Turns in one plane each, and the order they were made in; the first pair answered:
tugof (before -> after):
[ 10  11 -11   0  -3 -10  -7  -4  -2  -6  -9  28  -5   0 -11  -6  -6  21
   2   3  -3   2]  ->  [ 15  15  -4   2 -13 -11  -2   2   1  -8  -1  24  -9   0 -13  -4   3  12
   7  -1  13  -2]
[-21  -1  10   0   7   1  -3  -1  -3   4   7 -10  -2  11  14 -10   3  -1
  -7  16  -4  -7]  ->  [-16  -2  -2  -5  11   2  -7  -6 -13   2  -6   4   1   4  13  -8  -8   3
  -8   4 -22   4]
[  1  -1  -6  -3  -4   1  -4  -2 -10  -6  -5  -1   2  11  -3  -1  -8  -4
  -2  -4  -4  11]  ->  [  4   0  -3  -4 -10   0  -1   1  -8  -9  -1  -2  -2   9  -4   0  -4  -6
   2  -8   6   9]
[ -1  -4   4 -16   3   3   0  -6  -8   3   4   8   7  -9  10   9 -13  -3
  -3 -19  -5  13]  ->  [  3  -1  11 -16  -4   1   3  -1  -4   2  14   3   3  -9   9  12  -4  -7
   3 -22   9   9]
bonob (before -> after):
[  4  -7 -22   7   5  11  -2  -6  -3  -2 -17  -6   9   7   6  -1  -8   5
  -7   2 -13   2]  ->  [ 14   0 -24   6 -11   9   3   4  -3 -12 -16  -5   0   0  -7  -5   5  -2
   3  -2   5   1]
[ 10 -13  18   9  -3 -18  -5  -5   5   9  44 -18  -1   7   9  20  -6   2
  10 -17  11  -8]  ->  [  8 -13  17   8  -2 -17  -5  -6   5  10  44 -20  -2   8  11  15   1   2
   9 -13  13 -10]
[ -1   4  -6 -11  10   0 -12 -17 -16  -9  -2  -7   2   5  -7 -22  17   0
  -5   0   3   3]  ->  [  5   5  -5 -10  14   0 -22 -19  -8  -9 -10   1   7   2  -9  -3  -4   2
 -11 -14 -10   7]
[  6   7 -18  16  17  -1   5   8 -16 -17 -29  11  -6   4 -20  -6  -3  11
  11  27 -13  11]  ->  [  4   4 -17  18  18  -3   3   7 -17 -15 -29  10  -4   5 -19  -8  -3  11
   9  30 -16  13]
vofa (before -> after):
[ 15   6  -6  -1  -6  -3  -5   9  -3 -10 -12  16 -10  -9 -13   9  -6  -2
   9 -20  -6   9]  ->  [-16  -6  20   4  11  -3  -3   0  10  13  17 -10   3   8  16  10  -4  -1
  -5   6   0  -6]
[ -7  -8  -9  13  -4   2  -1   9  -1   1  -6 -13  -6   0   4  10 -10  17
  -3 -15  -5  -2]  ->  [ -9  -7  -9  18  -6   2   3   8   1  -1  -2 -20 -10   5   2   1  -2  16
  -3  -3   2  -8]
[-11  -3  10 -11  14   7  -7 -10   1  -7  -4   0   2   1  17   9  -9   6
 -10  -4 -15   5]  ->  [ -6   4   1  -3   1   6   3  -6   0 -14 -11  -6 -11   6   1 -15  15   5
  -1  21   2  -3]
nesek (before -> after):
[ 10  -3   0  -2  15 -13  -3   7 -10  12  44  -5 -11  15  31  12   1  -9
 -11  -4  14 -17]  ->  [ 26   6 -19  -2   3 -15   5  13 -24  -5  28   4 -29   7  10  -9  20  -9
   1   1  23 -12]
[ -8  -1   5   0  -7   2  -3  11   4   8  -4   7 -16  21 -14  -5  14   1
   6  37   9 -25]  ->  [-24 -16  22 -20   7   3  -8   5  -6  23  19   8  -2  15  13  11  -3  -3
  -2   7   2 -16]
[ -6  18 -20 -18  16   7   1   5  -9   3  -8   8 -18   3  -7   5  -8  11
   6  -6   1  -6]  ->  [ -7  18 -16  -8  19   7  -1   5   4   6 -10   2 -14  10  -7  10 -14  11
   0   8  -3 -13]
[ -2  -6  -5  13  -1  -8   5  11  -5 -22  -5  -7 -14   9  11  -9   2  -7
  -5   3   9 -11]  ->  [ -8 -11   3  10   5  -7   1   7  -2 -16   2 -11  -7   8  21   1  -6  -8
 -12  -4   5 -14]
Now pairs of rows:
Each pair is two turns apart.
[  7  -1  -7   7  -9  -3   1   6  -9 -11  -7  -7  -1 -14  -8  -2  21  -4
  12   9  -4  -2]  ->  [ -1  -8   1  -7  -2  -3  -1   2 -17  -3   6  -4   7 -19   7   6  14  -6
  10 -11  -8   3]  nesek nesek
[ -1  -7  -5 -15   4 -10 -14   3  -2   4  -2  11   5 -15   0  19 -15 -10
   2 -32  -9  16]  ->  [ -8   1   0  10  -3  -9   0   9  17   7   1 -18  -5  11  -8  -9  16 -11
   2  29  16 -11]  bonob nesek
[-3 -5  5  3 -2  3  4  2 -1  5 11 -7 -6  3  6 -2  7  1 -2  6  3 -7]  ->  [  5  -2  -3  -4  -6   3   3   3 -11  -2   5   5  -7  -6  -1  -1   6   1
   2 -10   1   0]  nesek vofa
[ 14  12   9   4 -10   2  -6   6  14  -8  -2  -1  -6  -1 -10  14  -6  -6
   2 -11   9  -4]  ->  [  3   7  16   4  -5   2  -2   5  15  -1  11 -13  -3   6   1   8   3  -7
   2   1  18 -12]  nesek vofa
[  6   6 -12   6  -2   1 -11  -2   3  -5 -14   6   5   4  -6   8 -18   3
  -3   0 -21   5]  ->  [  3   6 -12  -5 -11  -3   5   5 -15  -9   1   0  -8  -1  -8 -18  16  -7
   9   3   9   2]  nesek bonob
[  3   8 -17 -14   1   4  -6  17 -18   0 -12  23  -6  11 -23 -20 -10 -12
  -4 -11  21  15]  ->  [  2  11  -5  10   1   5  -8  21  12   5 -11   4  -2  26 -26 -12 -15 -10
 -12  17  26  -3]  nesek bonob
[-14  -3  16 -10 -18  -8   6   9  19   9   9 -14   1   8  13 -10  -5   2
  -7   0   2 -17]  ->  [-18  -4  10 -18 -15 -10  11   6   3   9   8  -8  -3   5  16 -23   3   3
  -5  -1  -1 -11]  nesek tugof
[-36 -13   8   0 -10   2   5 -11  -9  10   5  -3   1   5  13 -13  -8 -10
   0  12  10  -4]  ->  [-13  -4  16   8 -24   2  -7   0   8  -1   1   5   1  -5  -1  19 -24 -16
   5 -13  18  -4]  bonob tugof
[-12   0  13 -14  -7 -10  -6  -5  -8  14   8  -4  10  -4  12   2 -24   8
  -4  -4 -11  -2]  ->  [ -8   3  -5 -13 -10 -11  -2  -7 -20   6 -10   2   2  -5   1 -15 -16  13
  -3   9 -19   3]  nesek bonob
[ 14  -9 -23  -9  -4   5  16  -9 -18  -5 -21  20 -10   0  -7 -18   7   2
   3  15  -8   2]  ->  [ 17  -9 -16  -1   2   7   2  -9  -1   0 -23  22   1  -1  -1  10 -25   4
  -7   0 -25   3]  nesek tugof
[ -2  -9  14  -1   0  -2  -2  -1   3   0  11  -4   1   8   2  -3   3  -5
  13  -6  16 -13]  ->  [  3  -6  13   0  -3  -5  -5   3   7  -3   9   0   1   6  -3   4   1  -5
  13 -12  16 -12]  bonob bonob
[-9 -6  1 -1  8  2  1 -2  0  8  1 -7  1  6  8 -3 -6  6 -8 11 -7  2]  ->  [-10  -4  -2  -1   5   3   5  -3  -5   5  -1  -6  -3   7   7 -11   4   6
  -6  16  -4   2]  tugof vofa
[-10 -15   5  -6  28  -3  -2  -8   6  -2   1   3  12  -3 -11   4 -14  -4
   8 -27  -4  10]  ->  [  2  -8  -6  -4  18  -4   1  -3   2 -13  -9   8   4  -9 -26  -5  -5  -2
  14 -25  -1  13]  vofa vofa
[  9   2  -5  -7  -4  -5  -1   4  -4  -9  -5  10  -4  -7  -4   4   1   1
   5 -13  -1   2]  ->  [ 3  2  3  7  0 -2 -5  3 15  1 -4 -3  1  4 -1 13 -8  4 -2  4 -3 -8]  nesek vofa
[-11   1  20  -8  -3   5 -16  -5  13   9  20 -15  16   8  17   8  -2  -7
 -14   1   5  -2]  ->  [  5  14  -9   0 -17   5  -8  -1   2  -9  -9  -7  -2   6 -10 -25  21  -1
  -1  25   8   0]  tugof vofa
[-12   3  -5   5   4   9 -11   3   6  17   9 -20  15  -7   9   9 -10  -6
  -4   9  -5 -12]  ->  [  1   6 -27  -9  -2   8  -9   3 -21   1  -8   0   8 -22  -4  -3  -1  -4
   7  -8 -11   4]  tugof nesek
[ 13   9  10  -7 -12   3  -2   6   0  -7   1  -4 -10  -1  -4   0  11   2
   3  -9  12  -4]  ->  [  9   7  -3  -8  -3   4   1   1  -8  -7 -13   0 -11   0  -4 -12  11  11
   1   3  -3   1]  bonob vofa
[-10  -9 -23 -16   7   1  13  -8 -33  -3 -10   4  -6  -4   8 -35  19   8
   8  13  -9   9]  ->  [ 15   1 -25  11   2   4  -6  -4   5 -13 -38  11   3   0 -10   3 -18  15
   1  11 -33   5]  bonob nesek
[ 11  12  10  15  -4   0 -12   3  17  -6   8  -4   8  -8  -7  20   3   1
   7  -9   7   0]  ->  [  1   6  12  15   8   2 -14  -3  20   1   8  -5  14  -3   2  21  -7   5
   1  -5  -7   2]  bonob bonob
[ -3   8  -6  -6  13  16  -9 -20  -3 -21   0   6  -7 -10   7   7   0   6
 -12  -8 -16   7]  ->  [-10   2   7 -11  15  16  -6 -20   0 -15  17  -1  -6  -9  16  11   6   1
 -12 -10  -6   4]  bonob vofa
[ -5   8  13  -3  -6  -7   3  10  -8 -13   3  -5 -14   4  -2  11 -14  -2
  -2  -7  14 -13]  ->  [-12   4  11 -11  -4  -7   7   7 -19 -12   4  -4 -15   2   3   4 -10  -2
  -3  -7  10  -9]  tugof nesek
[ 12   7 -18  10  -4   5  -1   6   3 -12 -30  14   2   3 -21  12 -14   5
  -5   5 -20   6]  ->  [ 12  12   1  16 -18   3   6  18  16 -14  -6  -5  -7   8 -24  13   8  -9
   6   8  20 -11]  tugof tugof
[  0   5 -11 -17  -7  -1   2   0 -23   1  -6   2  -6 -12 -11 -15  16  11
   0   9  -9   6]  ->  [-15   1  -1 -12   8   3  -1  -6 -12  17   2 -10   3  -3   4  -8   4  14
 -10  21 -17  -1]  bonob vofa
[ 14  -2   0  -7  -6 -10 -11  17  -5  -5   4   4  -9  17 -11  -7  -5  -1
 -11  21  18   9]  ->  [ 18   1   0  -7  -5 -10 -15  18  -1  -6   3   9  -7  13 -13   1 -13   1
 -12  13  13  11]  bonob bonob
[  5   1   5  11  -7  -1  -2   0  18   0   4  -9   1   6  -3  12  -3  -2
  -2  13   8 -12]  ->  [ 12   4  -8   0 -14  -3   5   5   1  -9  -1   2  -8  -2 -12  -4  12  -3
   7   3  15  -4]  nesek nesek
[ 2  1  0 -7  0 -2  3 -1 -4  5  6  0 -3 -3 -2  2  8 -4  0 -8  4 -2]  ->  [ 0  2 -4  5  2 -1  1 -3  5  6 -2 -4 -2  4 -7 -3  4  1 -4  8 -3 -8]  nesek tugof
[ 11   6 -11  14  -4  -2   6  14  -1  -4  -8  -6  -4  11  -3  -1  17   2
   6  17   2  -9]  ->  [ 17   5 -16   4  -1  -2  -1  10  -7  -7 -11   9   2  -1  -2  15  -2   3
   6 -14 -13   5]  vofa nesek
[-22 -14  15  -9  12  -1   4  -4  -3  16  29 -13   4  10  25  -2   8  -4
  -3  10  10  -2]  ->  [  4  -3  22   2  -3  -3 -12   7  21   6  23  -4   4   3   9  34 -10 -10
   0 -15  16  -4]  bonob tugof
[ -3  -5   0  -6   2  16  -7 -10   3  30   0   2   4   7  10  -3 -14   5
   5 -15  -6   0]  ->  [  7  -1  -8  -9  -4  17  -7  -8  -2  21 -11  10   2   2   0  -4 -12   5
  10 -22  -7   6]  vofa vofa
[ -1   5 -26  -3   6  27   7  -2  10 -13 -17  14  10 -11  -9  -5 -40  31
  -2   9 -10   3]  ->  [  1  10 -29   0   0  26  12   1   9 -17 -20  12   4  -7 -14 -17 -28  31
   0  22  -4  -2]  vofa vofa
[ -9   0   7  -4   9  -6   2  -3  22  -5  20   9   7   1   1  20 -13   4
  -9 -10   0   6]  ->  [-14   4  -7   8   8  -6  10  -3  21  -9   7   2  -2  13 -10  -9   7   9
  -9  25   0  -1]  vofa tugof
[ -7  -3 -17  13   9   3   4  -4   8   1 -18 -10   6  13  -8 -20   0  11
 -10  36 -18 -10]  ->  [-17 -13  -7   2  21   6  -2 -10   5  10  -9  -7  18   8   8  -5 -18  11
 -16  16 -30  -2]  tugof vofa
[  2   2   6 -11  -3 -12   1   4 -10  -5  16  -3  -5  -8   8   4  16  -5
   3 -13  22  -4]  ->  [-17  -8  -1  -4  16  -7  -1  -8  -8   7   5  -7   6   3  21  -2   3   8
 -11  14  -7  -4]  tugof tugof
[-10  -2   0  -8  -4  -1   3   2  -8  -1   3  -8  -2  -4   4 -14   8  -2
   2   7   5   7]  ->  [-9 -2 -5 -2  1  3 -3 -2 -3  1 -9 -7  0 -1  2 -9 -3  5 -4 14 -8  8]  nesek tugof
[  9  13  13   8  -3 -15 -11   5   0   5   3   9 -13   3  -4  27   8   2
   0 -14  24   8]  ->  [ -3   9  19  13   6 -13 -13   1   9  15   6  -3  -8  14   5  25   4   5
  -9   6  17  -2]  tugof bonob
[-23   9  16  16  13  -8  -3  -3   0  -2 -15 -11   8   0  24  -6 -13   2
 -14   3 -19  -4]  ->  [ -3  22  18  26 -10 -10   0  11  11 -17 -11 -15  -6  -3   5  -2   7  -8
  -1   0  14 -15]  bonob tugof
[ -5  -7  17  24   7 -10  -7   0  14   9   8 -27   3  11   1   6  -8   4
   0  12  -3 -12]  ->  [ 16   1  13  25  -8 -11 -10   9  16  -6  -1 -16  -4   0 -17  16 -10   0
   9  -9   5  -6]  bonob vofa
[  2  -5  -3  -2   9   0  -5   0  10  -8   3   6  14  -8   6  15 -16   0
  -4 -20  -6   4]  ->  [ 13   5  -8   1  -8  -4   0   8   7 -17   0   7   2 -10  -9   5   5  -4
   6 -14  12   1]  tugof nesek
[  8   6  -1   7 -24   6  -3  10  24 -12  -2 -11  -8   0 -21   7   1  -2
  -3   4   0  -1]  ->  [ -9  -5  14  -4  -9   6  -5   2  19   2  20 -15   3   0   2  18 -10  -5
 -10 -12  -7   1]  nesek tugof
[  8   3  -2   7   3   4  -8  -4  16   0  -8  -6   2  16 -10   7   1   1
   0  20   6  -8]  ->  [  7  -3   6 -18   1   1  -3  -2  -5   0  11   4  -1   2   0  10   7  -8
   7 -14  19   3]  nesek bonob
[-16   5 -13  10  29   8  -1  -8  -2  14 -28 -10   7   0  11 -11 -16  23
  -7  23 -34  -6]  ->  [ 17  18 -28  -1   3   4   1   5 -16 -11 -42  13  -8 -21 -18 -12  -3  15
  14  -9 -17   7]  vofa tugof
[  3   5 -21   4  -8   1   4   7  -6  -2 -10   0  -4  -3 -11  -2  17   1
  -5  -8  -6   8]  ->  [ -3   1 -21  -3  -6   0   6   6 -11  -1  -5  -1  -2  -5  -6  -3  18   0
  -6 -12  -4  10]  vofa nesek
[-20 -10  11  -6  16   2   7  -8   4  16  15 -30  11  10  18  -6  -3   4
  -5  11   5  -7]  ->  [  5   2  14  10  -6   0   6   6  25   3  12 -33   4   8  -6   8   1  -4
   2   7  25 -15]  bonob vofa
[  5   7  -8  -2  -1  16   1  -2  -1  -1  -9  -2   1   7 -12   1  10   8
 -12  16  -4  -2]  ->  [ 13   8   1  -9  -8  15   1   3  -2  -5   3   2   0   1 -10  11  10  -1
  -7 -10  10   1]  nesek bonob
[ 20   8  -5   7  -1   3 -11  -5  10 -14  -8  -1   0  -8  -6  15  -2   0
  12 -20  -3   8]  ->  [ 12   6   9   9  -1   1  -8  -3  19  -6  10 -16   2  -1   3  18   3  -6
   9 -14  10  -3]  tugof vofa
[ -3   3   4   4   8  -2 -15   7   3  -6 -13  -9  -3  16  -1   8 -10   9
  -2  17  -8  -5]  ->  [ -3  -3  10 -19   3  -5 -13   8 -18  -8   4  -1  -6   1   7  11  -5   0
   7 -16   4   5]  nesek tugof
[ -6  -1  -3   2   4   4  -6  -2   1  17   0  -3  16  15   5  -3   8  13
   0  18   0 -19]  ->  [  7   1  -5 -13  -2   1  -9   0 -11   8   0  17  14  -4   3  12   1   7
   6 -24  -1  -4]  nesek bonob
[ -7  -3  -4  12  11  -2  -5  -6   3   8   8  -7  -4  10   0 -26  13  -1
   7  35  -4 -14]  ->  [-14 -11   6   7  23  -2 -11 -10   8  18  19  -7   9   8  15  -8  -7   1
   0  19 -15  -8]  vofa vofa
[  4   5   5  11   2  -1  -9  -1  18   3  -3   0   3   4  -1  20 -17   2
  -4  -2  -5  -6]  ->  [  2   7  -5  15   3   1  -5  -4  15   2 -13  -2   1   9  -6   4  -7   6
  -4  17  -8  -9]  vofa tugof
[-13  -8   6  -1  36   9  -1  -7 -19   3 -16   8   5   9  16   8 -19  12
 -11  10 -29   3]  ->  [-21 -10  14  -1  35   8   4  -4 -18   6  -6  -3   4  14  22   1  -8  10
 -13  23 -17  -4]  vofa nesek
[-16   0   2   3  11   6  -1  -4   2   5   7 -10   5  17   5   2 -11   3
  -5  19 -12  -5]  ->  [-14  -1  -4 -16   5   2   7  -3 -25  -3  10   1  -5   6   5 -12   8  -1
   5   3  -1   6]  nesek vofa
[ -3  -9  14   6  11   1  -7  -4  13  10   9  -5  11   4   9  16 -23   6
 -13  -2 -14   2]  ->  [ 11   4  -4  23  -4   0  -3   2  17  -5 -12  -6  -3   9 -17  -2  -6   9
  -5  22  -6  -5]  nesek nesek
[ -3   4  -4 -15  -3  -4   4   1 -20  -2  -5   5  -3 -11   6   2   7  -5
   1 -20  -1   6]  ->  [ -9   6  -6  -1  -7  -4  11   2 -11  -3  -6  -8  -8   0   0 -13  21  -4
   1  12   8  -7]  vofa nesek
[  3 -13   2  -7  10   7  -5  -2   4   6  17   2   5 -11  11  20 -14  -8
   0 -35  -5   2]  ->  [-14 -15   4  -2  10   6  10  -3   0  12  26 -19  -1   3  14 -14  16  -9
   0   8  11 -12]  bonob tugof
